Turns, then the turns between two rows, first turn first; the first pair answered:
laru:
[ -4  -8  -6  -6 -26  10  13  18   7  -9]  ->  [ -3  -2   0 -30 -18   7   5 -16  -3   0]
[ 37 -16  24 -19 -13  13  22   0  -3 -27]  ->  [ 34  -6  32 -21   6  12  13 -24  -7 -22]
[ -4  -8  -9 -27  19   2   0 -32  -1   6]  ->  [-10   1  -1  15  40   5  -4 -16   9  -3]
gavid:
[ 24   7   0  24   5 -18 -16  -6 -33   7]  ->  [ 29   1   1  35   2  -3   3  24  -8 -17]
[-17  -5 -14  29   0 -14  -7  -4  -4  12]  ->  [ -4 -14   7  33   5 -10  -4 -16  -3  -5]
[  1  15 -11  -2 -22   2   8  62   6  -9]  ->  [  7  18  10 -20  -9 -21 -27  -9 -46  20]
[  2  23 -13 -21 -13   2 -16  15  -4  10]  ->  [ 22  10  20 -18  -2   5 -16 -11  -9 -11]
zenu:
[  0  -9  18  10   1 -29 -19 -27 -28   4]  ->  [-19  18 -26 -36 -13 -13  -1   8   3  16]
[ 20  -6  -4  43 -28  -3 -22  28   1  -2]  ->  [  4   4 -24  37 -26  -2 -22  31   9   9]
[  4 -14  30  45   6 -13 -11 -23 -31   2]  ->  [-31  25 -38 -15 -10   7  13  24  14  24]
[ 10  27  39 -28 -15  13  10   0   6   6]  ->  [-11  25  36   8   6  -4  -9 -28  -5  23]
Tufi:
[ 47 -13  34 -17 -11   4 -11  13 -48  -2]  ->  [ 21  23   1 -70   5  21   2   4 -12   9]
[ -1  17 -15 -25  -9  10   8  -7  -6   9]  ->  [  6  -9  -9   3 -27  -2   5   2 -23   8]
[ 24   5  32  15 -15   8  -4  33 -16 -22]  ->  [  5  38   9 -30   2  23   6  23  13 -14]
Then:
Each pair is two turns apart.
[ 35   6  18 -31  -1   8 -18   2  -3  -4]  ->  [ 24  19   4 -39   2  11 -17   6   6   3]	gavid, laru
[-26 -10 -17  34  -3 -35  22 -22 -20  15]  ->  [-11  39 -19 -33   2  -3  40  12  10   2]	Tufi, zenu
[-15 -13 -25  -3 -21 -14   1 -23  -5   0]  ->  [ -3  -1  -2 -12  -3  -9  -5 -43  -9  -8]	zenu, laru
[ 10 -16  37 -21  -9   2  -6 -21   5 -10]  ->  [-11 -12   3 -37 -19   7   8  -6  27  -1]	Tufi, gavid
[-27 -14 -39  37 -16  -4   5   7  -2  16]  ->  [ -4 -30  -1  52  -5  -7  -2 -20 -17  -2]	gavid, laru
[ 20  23 -16 -56 -46  -1  -2  55 -32  24]  ->  [  0  73  22  10  49  -4 -38   7 -26  22]	laru, laru
[ -9  14   5  -7  16  10   1 -29  18  -6]  ->  [  2 -26  -2   0 -26   4  15  -6  12 -12]	Tufi, zenu
[-23  -3 -12  21 -20   4  22  18 -16   0]  ->  [-26  34  -4  11   9  12  13  12 -10   2]	Tufi, zenu
[-13  -4   0  -4  20   2  14 -34  29 -15]  ->  [ -6 -34 -10   4 -15  -4  23 -10  24 -17]	zenu, Tufi
[-37  19 -26  49  15  -9 -15  26   1  25]  ->  [ 28  21  21 -12  -7  24  13  57   7 -24]	zenu, Tufi
[ 18 -15  19  28   7  -9  -7   3 -28  -7]  ->  [-20   0 -34  15   2 -12  -4  15 -10  22]	laru, zenu
[ 27  23  22 -12 -32  -2   4  20 -24 -16]  ->  [  7  22  25  21  -1 -18 -17 -28 -33  -2]	Tufi, zenu
[  3  13 -29  -7  -5  18  26  14  28 -23]  ->  [ -8  -7 -26  51  -2  -6   5   5   3 -10]	Tufi, zenu
[  7 -21   5 -13 -21   9  14   0  -7 -17]  ->  [  2  -9   0 -27 -13  14  16  -4   1 -15]	Tufi, Tufi
[  3 -40 -10   1 -33 -16   5  -7 -18  17]  ->  [ -8 -14   9  36  15 -17 -13 -30 -13  15]	laru, laru
[-22  26 -19  23  19  -1  -7  28  11  13]  ->  [-11  11   4  46  26  -9 -16   9  -5   6]	zenu, zenu
[-29  17 -26 -17  -2   8   0  -8   0  26]  ->  [  0  -4  26  25  20  19   8 -13  10 -22]	gavid, laru
[ 23 -29  23  -5  -4   6  18 -13  -4 -25]  ->  [  4   2  15 -13  27  16  16 -26  18 -22]	Tufi, laru
[ -3 -12  -1   2  -4   2   8   2   5  -1]  ->  [ -3 -11  -3  -6  -4   2   8  -3   5   1]	laru, gavid
[ 2 23 20 15 37  5 -6  6 12  6]  ->  [ 28 -17  28   3  -3   7  13  22   8 -15]	Tufi, zenu
[ 20   1  43  -3 -13  12  -4  12   7 -44]  ->  [ -7  -6  37  24  10  -6 -21 -37   3 -28]	Tufi, zenu
[ 39 -11  52  -1  -1 -21  -4  10  22 -31]  ->  [ 41 -12  50 -20  -7 -23  -5  -3  16 -26]	laru, laru
[  1 -42  -2  26  -4 -13   6 -35  20 -17]  ->  [-14 -22 -20  -3   5  -4  13 -41  40 -11]	Tufi, Tufi
[ 18  66  24 -15  32  17  15  38  30 -12]  ->  [-22  15 -47  -1 -35 -26   4  45  -7  49]	gavid, Tufi
[ -8 -24  -2 -24 -30  -2 -20 -16   2   3]  ->  [  0 -17  21 -13 -13  -4 -30 -27  -8  -2]	zenu, Tufi
[ -6 -20 -23 -47 -21  11  22 -22  16   2]  ->  [ -8 -36 -26   5 -24  13  31  14  31 -15]	zenu, gavid
[-25 -13 -22  12  -6  -2  -1   6  11   1]  ->  [-12 -11 -16 -10 -21  -7  -8   4 -14  12]	zenu, gavid
[-19 -30 -13  20  -9   2  23  -5  20  -6]  ->  [ -4 -16  19  24  11 -10  -6 -35 -18   5]	gavid, Tufi
[  0  13 -10 -11   2  -1   8   6  11  -2]  ->  [  0   8 -11   6  -3  -5   5  17   6  -1]	zenu, gavid
[  0  25  -7 -52   2   6   2 -25  -1  20]  ->  [  4 -33 -14  -3 -41 -16   2  -6 -27  22]	Tufi, zenu
[  3  35   0 -36  25  20 -15 -21  16   2]  ->  [ 17  15  28   1  35  18 -16 -31  14 -19]	gavid, zenu
[  0  37  17   5  38  -4  -7 -20   2  -4]  ->  [  3  17  -9   0  -3   9  23  40  25 -17]	gavid, laru
[ -4  -2 -11  34  26  -3  -5  39   5 -14]  ->  [  2  -5  -4  36  25  -4  -5  39   1 -18]	zenu, zenu
[ 19  10  -1  40 -21  -5  -9  19 -55  17]  ->  [ 22  44   6  24  -1   6 -12  26 -47  15]	zenu, Tufi
[ -3  -5   7  20  27   2 -15 -21   7   1]  ->  [  6 -32 -14  -3 -21   4   5  14   8  -1]	laru, laru
[  1 -11   1 -29   2  11  19 -18  22 -17]  ->  [-18 -33 -14  13  -5 -10   8 -23   7  -1]	Tufi, zenu
[ 42 -24  54 -10  17  13   9 -37  -1 -42]  ->  [-27  20 -53   7 -11   4   6  64  20  22]	laru, gavid
[-37  40 -40  27  10 -26 -54  22 -38  72]  ->  [ 50 -43  56  69  -5   8  -2  39  -8 -47]	gavid, laru
[ -4 -15  -6 -22 -31 -11   8   3 -10  -4]  ->  [ -2  -7  10  -6  -4   5  19   4  20 -32]	laru, gavid
[  8 -24   5  14 -14  -3   8   3   7   2]  ->  [ -4  -2  -8 -13  -3   7  14  -4  26   6]	Tufi, Tufi
[-16  14 -47 -68   5   7   4 -12  26  11]  ->  [ 11 -49 -12 -14 -25 -30 -21 -39 -42  16]	Tufi, laru
[14 19 11  6 18  0 -7  3  1 -4]  ->  [ 7 24  3  0 21  1 -8  2  4  1]	zenu, gavid
[ -5  12   4  11  18  28  22  18  47 -26]  ->  [-20  15  -5  22  27  21  16   9  47 -15]	zenu, zenu
[ 26  -8 -14 -31 -17  -8  -8   3  -8   6]  ->  [ 34 -11  -5 -17 -17  -1  -1  21   0  -9]	Tufi, gavid
[  6   8  -7  36  12 -21  15 -10 -16  16]  ->  [  5  17 -14  33  11 -10  26  15   2   8]	Tufi, laru
[-22 -17 -19  27   2 -10  11  -4   2   1]  ->  [-16  18 -18  -9  11   9  19  15  18  -5]	Tufi, zenu
[-36  18 -45  30   9 -16 -13  17   9   1]  ->  [ -7   9   0  56  19 -21 -27   6 -17 -15]	Tufi, gavid
[-10  -3 -17  22 -22  -4 -13  45   5   6]  ->  [-14  -6 -13  34 -15  -9 -19  35   0  10]	zenu, zenu
[ -2 -17  -1 -11  -1  -3  15  -8  20  -5]  ->  [  6 -11  15  -8   9  -1  11 -12  16 -11]	Tufi, Tufi
[ 12  11  17  31  20 -10  -8 -16   7 -13]  ->  [-1 21 -7 37 11 -9 -5 17 16 -2]	gavid, Tufi
[ 29 -19  31   6 -24  -9  -4  19 -27  -2]  ->  [ 14  -4   8 -33 -29 -12  -8   3 -32  23]	gavid, laru
[  4 -26  -1 -11 -23   8  30  10   6 -26]  ->  [-32   1 -10  26  23  -7   0 -26   1   2]	Tufi, zenu
[-7  7 -5  0  7  9  6  3 12 -6]  ->  [-10   9 -13   3  -1   3   0   8   1   6]	zenu, gavid
[ 12  -9  17  30  -3   0   7  22 -11 -13]  ->  [-13  -4 -27  -1 -19  -4  12  24  -5  13]	zenu, laru
[ -2   4  -1 -15  17  -9 -14 -13  -9   2]  ->  [-13  -2 -12   1  14 -13 -14  -8  -6   7]	Tufi, laru
[  8  11 -24 -32   3  -4   0  15 -28  31]  ->  [ 12  -2 -16  -6  -1 -13  -7  17 -42  31]	Tufi, zenu
[ -3  37   9   0  18  -7 -15  22 -23   8]  ->  [  4  21  -2 -17 -11  -6  -4  38 -25   9]	laru, laru
[ 11  20  13 -16  13  -9  -8  -8 -20 -10]  ->  [ 13  13   2 -24  -1   0   9  19   0 -21]	gavid, laru
[ 5 28 21 28 35  0 -3 36 -8 16]  ->  [-13  21 -23 -16   4   3  16  46  10  30]	Tufi, laru
[ -1   1   0  -8 -15  -8 -26  20   7  -2]  ->  [  6   5  10 -11 -10  -6 -29  14   2  -4]	Tufi, laru
[-13 -16  11  18  24 -25 -18 -61 -10  15]  ->  [-28 -30 -15  18   4 -30 -10 -52  -6  25]	Tufi, Tufi
[ 29 -29  27 -24 -30 -20 -14 -28 -44  14]  ->  [  2 -15   9  10 -14 -34 -32 -25 -51  38]	zenu, Tufi
[ 42 -17  28 -26 -18   2   2 -13 -26 -15]  ->  [-27   8 -25  46  20 -13 -17  -4  -2  21]	zenu, laru
[-50  37 -38 -18  10  -4  -2   0  19  11]  ->  [-49  30 -43 -10   0  -2   3  20  24   7]	laru, laru
[-23 -29 -23 -24  -1 -10  13 -46  17   0]  ->  [-16 -36 -10 -13   2 -13   9 -54   9  -4]	zenu, zenu
[ 21 -52 -18 -21 -24   2  21 -41   6 -15]  ->  [  2 -21 -53 -10 -29  13  29  28  31  -7]	Tufi, gavid
[  7 -25  20  71  -2   7   9  27  10 -26]  ->  [ 18 -33  13 -46 -33  -2   7 -49 -24   4]	laru, laru
[ -6  28 -37 -30  -9   2   7 -10 -24  15]  ->  [ 15  25  13  12  30  17  13 -23  -2 -34]	laru, gavid
[ -5  -9 -24   5  12 -13  13   8  20  -5]  ->  [ -4  -2 -22   9  13 -12  11  18  17  -4]	Tufi, zenu
[ 17   6   6 -20 -16  13  15  23  12  -7]  ->  [ 10  27  22 -12  21   9  -1 -12   9  -4]	laru, laru
[ 18  18  14 -26  -6  13 -30  27 -17   8]  ->  [ 13  24  20  -6  10  14 -35  30 -12   5]	laru, laru
[  1  19   3  25  49  10 -13 -50  16  -3]  ->  [  1 -32 -10  65   8 -10 -12 -28  -3   3]	Tufi, Tufi
[-39  34 -23   1  44   8  -3   0  19  19]  ->  [  4  -8 -12 -41 -14  25  33  35  24 -15]	zenu, Tufi
[ 13  10  20   1  48 -14  -6 -37   1 -11]  ->  [ -1  -9 -19  36  13 -10  17  38  27 -17]	gavid, Tufi
[-25  22 -16 -10  21  -9 -14 -11   4  26]  ->  [ -2  11  18  18  24 -14 -26 -12 -18  14]	Tufi, Tufi
[ 33 -30   8   0  -6 -11  14 -13 -13 -23]  ->  [ 10 -26 -29 -23 -15  -7  26 -10   7 -11]	Tufi, Tufi
[-10  -6  -7 -15  10  -5  -8 -49 -12  15]  ->  [ -2 -15   3   2   5 -11 -13 -46 -23  12]	Tufi, Tufi
[ 27 -19  17  -3 -21  13  13  32   0 -19]  ->  [ -3  18  -6 -22  -1  -7 -21  -9 -31  35]	gavid, laru
[ 27 -10   6   8 -16  -7   3  32 -11 -13]  ->  [ -5   0 -15   3   3 -24 -18 -19 -23  22]	laru, zenu
[ -7  -6 -29 -18 -15   0  10  11  16  -1]  ->  [ 11   5  11 -22  14   4   1 -25  10 -16]	zenu, Tufi
[ -3 -26 -20  -9 -22  -2  17   4  18  -7]  ->  [-17 -22 -29   1 -14  -7  11  -4  19   3]	zenu, zenu
[  6 -34   3  12 -22 -16  13  -8 -21   1]  ->  [  2 -30  -4  17 -17  -3  27  15   8 -14]	laru, gavid
[-22  -5 -29  32   1  -2  -2  -1  11   5]  ->  [ -4   5 -27 -24 -14  14  14   8  20  -4]	gavid, zenu
[  3   2  -6  18   0  -9  -8  22 -10  10]  ->  [ -5  14 -18  -4   1  -4  -4  20  -1  15]	gavid, zenu
[ 24 -15 -14 -31 -34   9  39   0   8 -15]  ->  [ 31 -18   1 -37 -28   4  30 -25  -7 -12]	gavid, gavid
[ 15 -14 -14 -31 -18   8  19  -8   9   5]  ->  [  7 -26 -14  18  -9   7  21   8  21  -7]	zenu, gavid
[-26 -21 -26  14 -10 -19   3  -7   7  23]  ->  [ 11 -28  -3 -24 -32  -3  21  10   7  -2]	laru, zenu
[ -1  -1  -9  -9  -3 -17 -12  -1 -36  23]  ->  [ 25 -22  22  -6  -2   0  10   0 -16 -21]	gavid, laru
[ 11 -28 -15   6 -30   2  16   5  -3  12]  ->  [ 10 -34  -6  22 -18  -3   9 -14  -7  10]	zenu, gavid
[-33 -14 -12   3  13 -19  -8  -6  12  18]  ->  [-21 -12  -7 -24   9  -1  10   4  33  -3]	gavid, zenu
[  3 -20  19  48   8  -2  -7  -4  -2 -13]  ->  [ -9  10  -3  19  15  20  12  22  36 -19]	Tufi, laru
[ -9  -4 -22 -61 -16   2  11  -7 -10  21]  ->  [ -1   8  22  -6  39  25  22  -6  32 -31]	laru, gavid
[-8 -5 14 37 23 -5  9  0  6  1]  ->  [  7   6  17  -6  15  13  25  12  23 -13]	Tufi, zenu
[-27  12 -13   9  38   7   6   2  29   8]  ->  [-16 -36 -27   3 -19  -8  15  17   5  15]	Tufi, laru
[ -8 -23   5  13 -18  -9   2  -7  -9 -10]  ->  [ -9 -16  10  11  -6 -10  -3 -22 -11  -7]	laru, laru
[ 11 -24  21  14  10   7  11 -16  20 -35]  ->  [-27   2 -40 -21 -11  -6   0   0  10  21]	gavid, laru
[ -3  33   3  -7  13  -6 -18  32   6  -2]  ->  [-13  27 -14 -24   6  -4  -9  25  17   0]	zenu, Tufi
[  0  -7 -18 -28 -53  19  -1  30 -28  26]  ->  [ 10  37   9 -55 -11  35  -7   8 -19  15]	Tufi, Tufi
[ -3  54  13   5   9  15 -17  26 -17  22]  ->  [ -1  49  22  15  13  11 -22  18 -23  21]	zenu, zenu
[ 15 -20   8   6 -21 -14   9 -39  -1  -4]  ->  [ 21 -16   3 -14 -31  -5  20 -22   7  -9]	zenu, zenu
[-22  14 -38 -24  17  22  25  28  29  10]  ->  [ 23  23  36   9  49  22   2  14  -5 -16]	Tufi, Tufi
[  5 -32  -1  37 -34 -14   6  35  -8  17]  ->  [-13  -9 -29  -6 -36 -14   3  28  -7  44]	gavid, zenu
[ 3 13  8  8 24 18 -9  9  3 -3]  ->  [ 16 -15  15   7   1  17   0  12  -2 -13]	Tufi, zenu
[-31  -2  23  34   1 -21 -10 -23  -2  -1]  ->  [-32  12  20  17  12  -1   7 -13  31 -19]	Tufi, gavid
[19 15 12  4  2  1 10  2  7  5]  ->  [ 16  -1   2  13 -12  -5  12   9   4   9]	Tufi, Tufi
[ 25 -15  36  28  -2  -3  -9  -2 -25 -16]  ->  [ 15  31  25  19  17  11 -10  33  -6 -11]	gavid, Tufi
[ -3 -17  -4  -2 -10  -2   9 -16   1  -3]  ->  [  4 -14  10   7  -2  -2   3 -18  -6  -7]	zenu, Tufi
[-23  -8 -39 -10 -32 -17  -4   5 -11  35]  ->  [ 17 -11  22 -22 -11 -14 -15 -38 -35  11]	zenu, laru
[ -3 -36 -26  -9 -14  -1  21  12  14  -4]  ->  [-12  -8  -5   0  36  -5  -1 -39   8   2]	laru, laru
[ 47   2  35  -9  -8  10 -10  17 -43 -11]  ->  [ 28  17   1 -49 -20  11  -5  19 -38  12]	gavid, laru
[ 10 -56 -18 -12 -58  -6  33  39  15 -18]  ->  [-52  27 -24  40  48 -22 -24 -24  13  29]	Tufi, zenu
[ 19   5  32 -21  26  10  23 -27  15 -20]  ->  [-15   9   0  35  33   4  21   9  35 -10]	zenu, laru
[-18 -24 -13  -8  10  -8  17 -27  -2   3]  ->  [-10 -30  -7  -4   7   0  28 -12  10 -14]	gavid, zenu
[-15  -7 -10   7  -6   1  -1   0 -14  24]  ->  [ -4 -14   4  12  -8   0  -4  -5 -21  17]	zenu, zenu
[  8   3   5   2 -40 -24 -21  14  -3 -11]  ->  [ -5  34   9   0  -4 -22 -34 -11   2  -3]	Tufi, zenu
[  2  -9  -9  -4 -16   5  -4  13  15 -29]  ->  [  8 -18  -3 -13 -22  -2  -9  -6  -1 -23]	laru, Tufi
[ 23   3   8  12   2  13 -15   9 -11  -5]  ->  [ 15   5 -10  -6 -12  11 -13  16 -14   8]	gavid, laru
[ -7  26 -21  -8   8  -6   8  17  16   6]  ->  [ 10  14   4   0  14   3  17  11  24 -21]	gavid, gavid
[-2 14  7 13 18  8 -5 15  1 -7]  ->  [ -7  21   1   2  16   2 -14   6 -11   7]	zenu, gavid
[12 32 -5 23 10  8 -1 30  6 -9]  ->  [ 10  21 -12  30  -1   4   1  36   3  -7]	Tufi, Tufi
[ -5   7  -1 -22   8  -4  -6 -33  -6  12]  ->  [  4   2   9 -20   7  -4  -6 -34 -10   7]	zenu, zenu
[  4  23   7  24  43 -12 -16 -19  28  -8]  ->  [ -6  31  -6  19  40 -18 -23 -20  21   6]	gavid, gavid
[-7 -2 -8 36 -4 -2 10 39 11  0]  ->  [-11  25   1   0  19 -14 -18 -20 -19  28]	gavid, Tufi
[ -2  16  -7 -51  -8  24  16  14  24 -12]  ->  [-17  -1 -14  26  -5  14  12  44  29 -14]	zenu, gavid
[  0  -2 -24 -11 -30  -8  27   6  -9   3]  ->  [ 10   7   0 -26 -12  -7  18 -27 -19   1]	laru, zenu
[-24  44   6  -4  46 -28 -43 -59 -35  54]  ->  [-53  57 -56  12  20  -7  -8  44  23  49]	gavid, gavid
[ 22  -4   3  13 -32 -25  15  10   2 -15]  ->  [  6  19 -16 -19 -22 -15  22   4  24  -7]	Tufi, Tufi
[-26  31 -30 -25  -8  11   3  -6  12  19]  ->  [ 30  10  35 -19 -12  22   9  -1  -3 -26]	laru, zenu
[-33  -2 -21  47 -16 -16   1   9  30  -2]  ->  [-18   9 -19  -7 -39 -30 -20 -11 -20  32]	zenu, gavid
[  7   3   5  27  24   8  -6  12 -14   2]  ->  [ -4  10 -21   2  14  17   8  26   7   5]	Tufi, laru
[ 13   5   0   2 -12  34  12  30   1  15]  ->  [ 10  17  11  12   9  22 -12  -2 -23  32]	gavid, laru
[-15  43 -26 -21 -10  -8 -18  40 -17  34]  ->  [ 33  14  57 -12  22   3 -13 -21 -18 -24]	laru, gavid
[-17 -27 -19 -14 -11 -16  12 -17   0  13]  ->  [  7 -25  21  26   8 -16   0 -12 -15  -6]	Tufi, laru
[ 27  15  20 -12  17  17  20  32  14 -17]  ->  [-10  18   0  40  37  -1   1  21  13   6]	zenu, gavid
[ -4   2 -11 -32  14   7   0   2  -8  20]  ->  [11 -5 18 -7 31 16  5 -2  3 -9]	gavid, laru
[ 23 -17  26   6 -11   3 -22   0 -20   5]  ->  [-19  11 -20   0   0   3 -23   6   2  33]	laru, zenu
[  2  44  29 -21  25  17 -16 -12  -3   3]  ->  [  6  31  13 -17   1  30  10  38  23 -15]	gavid, laru
[ -6  10  31  51   5  -3  -8  17  -6 -28]  ->  [  5  28  40   4  14  15   5   4  13 -42]	Tufi, zenu
[-16 -22 -13  13   8  -4  11  -9  11  -5]  ->  [  3 -20  14  16  13  -4   4 -14  -2 -14]	laru, Tufi
[-17  -2  10  50   6 -36 -34  -7 -53  27]  ->  [  5  26  45  23  51  19   9   3  26 -44]	Tufi, gavid
[-22 -18 -25  33   7  -9   4  -6  17   3]  ->  [-17 -25 -30  -9 -12 -11   6 -25   6  11]	laru, laru
[ 35 -40 -27   4 -50   8  -3   3   4  -7]  ->  [ -7  28 -35  17  24   7 -36 -38  14  23]	Tufi, zenu
[-15  -1 -22   8   7 -10   2 -31  -3  28]  ->  [ 32 -18   7 -12 -25   3  20   4  -9  -4]	zenu, Tufi
[ 11  21  16   8  17  -6 -27  16 -24  11]  ->  [ 22  19  29  -7  20   3 -18   7 -15  -4]	zenu, gavid
[  3  22   9   3  31   5   1 -10  14  -6]  ->  [ -4  31  -9 -13  20   5   1   4  13   7]	zenu, gavid
[ 12  28  17   8   9   6  -6  30   9 -12]  ->  [-19  30 -16   6  10   0  -4  20  22   7]	zenu, Tufi
[ -1  -6  -8  13 -19  -6   0  20 -14   5]  ->  [ 14  13  15   7  -1   6  -3  22 -12  -6]	Tufi, laru
[ 40  -3  55 -15  -1  13   6  -2   2 -22]  ->  [ -1  31 -10 -57 -16   5  -1  12   2  32]	gavid, laru
[-25 -14 -20   3 -11  -9 -16 -12 -27  22]  ->  [  5 -38  19  12  -9   8   4 -13  -9 -26]	gavid, laru
[-19   5   3  37  23  -4  -8   0   7  -1]  ->  [ -7 -21 -17 -24 -30  -6  10   5  -4   8]	laru, laru
[ 10 -60  -8  52 -31 -32 -17   3 -21  -6]  ->  [-21 -33 -62 -15 -44 -28  -9   0  -4  27]	laru, zenu
[14 60  7  0 -6 46 -3  9 15 19]  ->  [ 35  28  28  35 -24  40  -1  24   2   1]	zenu, laru
[ 4 21 11 11 10  8 -5  5 -6  6]  ->  [  9   7   0 -10 -16   8   5  16  -8   7]	laru, laru
[  6  24 -19 -11  -2  -1 -11  11  -2  21]  ->  [  1  24 -12  -5  18   1 -12 -17   6  16]	gavid, zenu
[ -8 -31   1   4 -18  26  25 -16  32 -60]  ->  [ 22 -39  17 -19 -52   9   7 -10 -23 -41]	gavid, zenu
[-12   5 -27 -32  -2   7  20  11  31  13]  ->  [ -4 -39 -16  20 -24 -18   7   9  -5  17]	laru, Tufi
[ 22 -19  37  11  23   6  23 -14   2 -35]  ->  [ -4 -50 -11  13 -15  -5  38   4  11 -17]	Tufi, Tufi
[ 16  -9   7 -17   4  10 -17  -5  -7   5]  ->  [ 13 -13   8  -1  13  18  -8   1  13 -10]	zenu, gavid
[-18 -25 -24  16  -9  -7  11 -17  22   2]  ->  [-11 -18 -28 -13 -25 -11   4 -16   2  19]	zenu, gavid
[ 25  16  18   1  -6  -4 -13  33 -28   5]  ->  [ 31  12  21  -7  -9   2  -5  35 -22  -5]	laru, gavid
[-11  -7 -41 -67 -41  -7   6 -22 -11  52]  ->  [ 30 -16  56  -7  31  15   9 -71  12 -26]	gavid, laru
